In the data rows, 128 means zero.
Here is a table of points, one per row:
array([178, 168,  70,  83, 190, 112, 102, 177, 112,  75, 114, 136,  89,  97, 112,  75, 167, 164,  73, 157, 148, 101,
       146, 106, 113, 210, 155, 160, 139, 168,  82,  96])
array([186, 175,  85,  62, 210, 144,  92, 123, 129,  69, 173, 134,  83, 105,  55,  72, 162, 168, 193, 177, 177, 101,
       141,  94,  73, 147, 160,  79, 228,  85, 169, 151])
array([ 97,  87, 147, 155, 144, 169, 164,  86,  92, 100, 127, 138, 161, 128, 146, 152,  87, 153, 111, 174,  92, 106,
       120, 181, 180, 101,  72, 107, 108,  95,  95, 183])
array([ 94,  92, 131, 169, 118, 199, 179, 117,  88, 163, 136, 143, 144, 160, 179, 147,  81, 151,  83, 177,  75, 191,
       119, 117, 166,  83,  81,  85, 123,  88, 137, 202])
array([ 80,  92,  99, 171,  75, 112, 170,  83,  76,  98, 152, 140, 159, 192, 133, 151,  93,  72, 133, 173,  89, 103,
       107,  95, 172, 107,  82, 160,  91, 159, 155, 109])
array([ 24,  90,  96, 212, 128, 173, 168, 189,  75, 133,  19, 143,  86,  95, 205, 156, 100, 149, 191, 179, 180, 100,
       255,  90,  68, 109, 163, 190, 183, 185, 181, 114])
array([203, 191, 104,  46, 168, 170,  85,  69, 152, 139, 217, 137,  75, 101,   9,  70, 144, 168, 183, 170, 180, 100,
       217,  88, 150, 104, 169, 170, 183, 182, 168, 133])
array([ 45, 100,  64, 188, 149, 198, 171, 161,  78, 161,  73, 143, 161, 229, 204, 153,  89, 153, 149,  55, 147, 192,
       180, 100,  74, 100,  77, 110, 150, 109,  79, 211])
array([191, 168,  86,  64, 202, 139,  84, 112, 112,  66, 155, 144, 100, 111,  59,  77, 161, 169, 187, 180, 178,  94,
       146, 102,  61, 161, 162,  69, 217,  90, 168, 137])
array([140, 176, 129, 110,  50,  79, 121,  51, 147, 144, 209,   0, 154, 165,  67, 155, 155,  70, 174, 120,  90, 103,
        84, 176, 107, 100,  82, 191, 162, 184, 144,  92])
array([ 72,  94, 102, 178,  59, 100, 172,  37,  77, 101, 165, 139, 165, 178, 121, 156,  83,  71, 211, 162,  85,  89,
        94,  92, 179, 115,  71, 193, 117, 192, 164, 116])
array([128,  99, 188, 144, 116,  97, 102, 169, 202, 179, 103, 128, 151, 132, 119, 153,  81, 152, 102,  71, 177, 187,
        85, 182, 183, 148, 158, 132,  95, 111, 166, 118])
array([ 92,  95, 121, 150, 113, 184, 168, 134,  77, 169, 117, 148, 153, 233, 194, 148,  82, 152,  82, 179,  86, 194,
       180, 109, 176,  94,  84,  76, 115,  82, 143, 191])
array([122,  88, 181, 144, 117,  91,  98, 167, 207, 184,  99, 133, 150, 123, 131, 152,  91, 150, 116,  94, 164, 187,
        76, 179, 187, 150, 148, 128,  90, 110, 136, 116])
array([111,  88, 172, 151, 127, 111, 172, 139, 111, 108, 108, 140,  84,  99, 169, 150, 172, 157,  72, 119, 131, 101,
       108, 105, 100, 107, 161,  81, 107,  84,  63, 113])
array([129,  90, 182, 138, 119,  88,  90, 146, 185, 192,  75, 135, 172, 139, 123, 153,  85, 154, 115,  60, 191, 185,
        90, 182, 182, 179, 155, 137,  85, 130, 198, 118])
array([109,  88, 164, 151, 135, 115, 172, 137, 106, 116, 111, 147,  93,  89, 158, 151, 170, 151,  84, 130, 142,  94,
       116, 116,  96, 109, 150,  84, 110,  82,  72, 102])
array([ 93,  94, 144, 169, 132, 186, 177,  75,  88, 143, 130, 146, 166, 150, 144, 153,  87,  77, 121, 176,  98, 100,
       123, 176, 105,  94,  76, 138, 101, 132, 132, 206])
array([156, 183,  96,  97, 155, 178,  97,  54, 144, 141, 219, 140, 157, 103,  40, 152, 139,  70, 176,  86,  85, 188,
       124,  84, 108, 102,  86, 191, 200, 192, 143, 189])
array([154, 167,  84,  92, 178, 132,  85, 118, 125,  59, 141, 131,  84,  99, 110,  75, 163,  71, 130, 113,  82,  98,
       126, 104, 101, 137, 164,  77, 128,  84, 114, 121])
array([138, 175, 128, 110,  89, 113, 100, 112, 176,  94, 148, 133, 154,  92, 135,  52, 160,  76, 149, 110,  86,  99,
        86,  94, 104,  82,  77,  80, 115,  85, 155, 109])
array([171, 179,  71,  83, 189,  98,  87, 181, 111,  95, 114, 145,  86,  79, 140,  52, 165, 151,  95, 144, 124, 107,
       162, 103, 105, 200, 164, 158,  96, 170,  39,  69])
array([114,  93, 161, 141, 127, 110, 177, 132, 108, 108, 104, 140,  86,  94, 157, 153, 179, 154,  78, 122, 131, 106,
        96,  97, 103, 130, 164,  79,  98,  84,  63, 114])
array([178, 178,  78,  75, 187,  81,  90, 173, 110, 110, 102, 128,  80,  93, 129,  54, 163, 167,  82, 161, 137, 106,
       158,  95, 123, 205, 165, 179, 125, 183,  81,  75])
array([171, 181,  71,  76, 182,  97,  95, 185, 102,  99, 107, 141,  86,  82, 137,  49, 168, 150,  90, 146, 125, 113,
       160, 109, 106, 200, 160, 174,  98, 183,  48,  72])
array([124, 100, 179, 130, 113,  85,  93, 162, 189, 187,  88, 138, 159, 120, 122, 150,  94, 156, 102,  72, 186, 195,
        84, 178, 185, 161, 158, 128,  88, 114, 170, 113])
array([119, 100, 184, 141, 115,  86, 185, 159, 118, 146, 110, 152,  81,  84, 141, 148, 165, 154, 101,  89, 154, 108,
        98, 189,  98, 135, 163, 100,  88,  97, 101, 102])
array([131, 182, 130, 114,  56,  93, 128,  59, 142, 127, 198,   0, 162, 168,  85, 153, 149,  78, 199, 118,  90, 101,
        81, 185,  71,  96,  80, 193, 166, 190, 147, 108])
array([ 91, 102, 135, 159, 125, 196, 168,  82,  80, 175, 144, 149, 159, 156, 147, 151,  86,  74, 144, 187,  86, 184,
       129,  94, 184,  99,  73, 142,  91, 142, 147, 201])
array([126,  80, 181, 153, 115,  90,  94, 154, 192, 190,  80, 134, 171, 142, 123, 161,  85, 151, 104,  67, 186, 190,
        81, 187, 168, 175, 160, 128,  89, 106, 166, 116])
array([114, 101, 180, 144, 122,  91, 178, 154, 114, 138, 111, 154,  81,  86, 148, 148, 170, 153,  97, 106, 138, 108,
       102, 187, 100, 121, 165,  92,  96,  92,  82,  92])
array([162, 171,  80,  98, 178,  89,  94, 169, 113, 111, 102, 139, 166,  80, 153,  69, 163, 150,  91, 137, 115, 100,
       171, 102, 101, 181, 152, 158,  87, 170,  61,  82])
array([ 74, 100,  98, 196,  64, 106, 182,  71,  80,  98, 160, 137, 160, 173, 131, 152,  78,  73, 159, 133,  83, 104,
       110,  93, 170, 100,  85, 188, 137, 193, 148, 113])
array([189, 169,  79,  71, 207, 114,  94, 152, 116,  83, 142, 141,  90, 105,  92,  74, 170, 169, 107, 176, 179,  98,
       155, 109, 112, 165, 163, 107, 214,  97, 159,  96])
array([122,  91, 185, 143, 120,  82,  96, 175, 203, 206,  96, 133, 153, 129, 133, 151,  88, 152, 109,  69, 173, 195,
        84, 181, 183, 154, 160, 141, 102, 130, 137, 100])
array([122,  97, 181, 143, 120,  85,  88, 151, 193, 183, 100, 139, 158, 112, 139, 155,  85, 155,  92,  84, 158, 187,
        96, 178, 183, 155, 166, 109,  85, 103, 110, 107])
array([125,  94, 180, 136, 121,  95,  90, 162, 192, 197,  85, 134, 162, 142, 124, 152,  94, 148, 109,  71, 180, 190,
        87, 190, 175, 168, 155, 141,  95, 128, 165, 103])
array([147, 162, 108, 109, 124, 191,  91,  75, 158, 129, 187, 137, 159, 106,  81,  74, 173,  74, 202,  98,  83,  92,
       135,  95,  92,  89,  79, 156, 184, 159, 156, 148])
array([111,  89, 173, 151, 129, 110, 179, 144, 109, 109, 111, 138,  85,  99, 151, 153, 166, 157,  78, 108, 138, 106,
        93, 109,  96, 112, 164,  77, 111,  84,  78, 125])
array([132,  94, 183, 150,  96,  82,  95, 167, 197, 197,  88, 138, 157, 125, 132, 153,  82, 146, 127,  75, 172, 190,
        97, 179, 174, 169, 162, 152, 100, 163, 135,  96])
Along one direction, these points spread out more than along any other. Take the direction at right angles to it along which they spread out most. Go by this last direction. How many in every 100 of the points above lie lower along it than each point below? Answers are rounded to whole numbers. More than half of the points above lie lower than the first one.
array([142, 179, 120, 113, 107, 144,  94, 123, 171,  75, 138, 141, 160, 102, 134, 150, 164,  73, 123, 107,  90, 101,
       150, 103, 104,  84,  73,  71, 132,  87, 145, 111]) 33
array([141, 181, 116, 112, 115, 171,  93, 109, 164, 106, 159, 133, 158, 111, 136, 153, 165,  73, 154, 113,  82, 102,
       139,  92,  98,  84,  91, 100, 143,  94, 147, 123]) 33
array([152, 175, 113, 103, 122, 184,  94,  71, 156, 154, 206, 147, 159, 101,  55, 152, 143,  72, 208,  92,  81, 198,
        94, 103,  57,  78,  91, 190, 182, 191, 140, 193]) 15
array([217, 178, 148,  55,  45, 182, 149, 155, 122, 154, 153,   0,  94, 169, 114,  68, 171, 172, 169, 155, 192, 108,
       166, 188, 143,  91, 154,  90, 208,  99, 214, 172]) 40
array([104,  87, 157, 152, 141, 148, 169, 115,  97,  74, 125, 145,  95, 110, 146, 155,  74, 170,  91, 153, 107, 104,
       126, 111, 113, 102, 160,  82, 110,  84,  58, 149]) 40
array([104,  90, 150, 159, 136, 176, 170,  82, 102, 122, 144, 140, 164, 142, 129, 159,  84,  74, 145, 174,  97, 106,
       121, 174, 175,  93,  88, 148,  98, 152, 109, 190]) 18
array([179, 163,  64,  73, 193, 111,  92, 174, 105,  96, 109, 138,  96, 108, 114,  56, 172, 164,  77, 178, 164,  93,
       154, 113, 109, 210, 156, 177, 151, 185, 117,  82]) 73
array([ 73, 107,  79, 174,  79, 131, 176, 141,  83,  79,  95, 143,   0, 187, 172, 153,  82,  74, 124, 113,  89,  97,
       217,  98, 106, 114, 168,  93, 139,  94, 121, 159]) 33
array([ 90, 102, 118, 160, 108, 168, 178, 160,  88, 122,  94, 147, 151, 214, 192, 150,  85, 145, 136, 178,  92,  98,
       162,  92, 181,  94,  73, 111, 103, 106, 146, 178]) 23
array([133, 174, 121, 100,  89, 113, 114, 104, 124,  95, 156,   0, 159, 158, 131, 150, 181,  74, 174, 114,  87, 102,
       140,  94, 101,  94,  75,  97, 133,  94, 146,  83]) 28
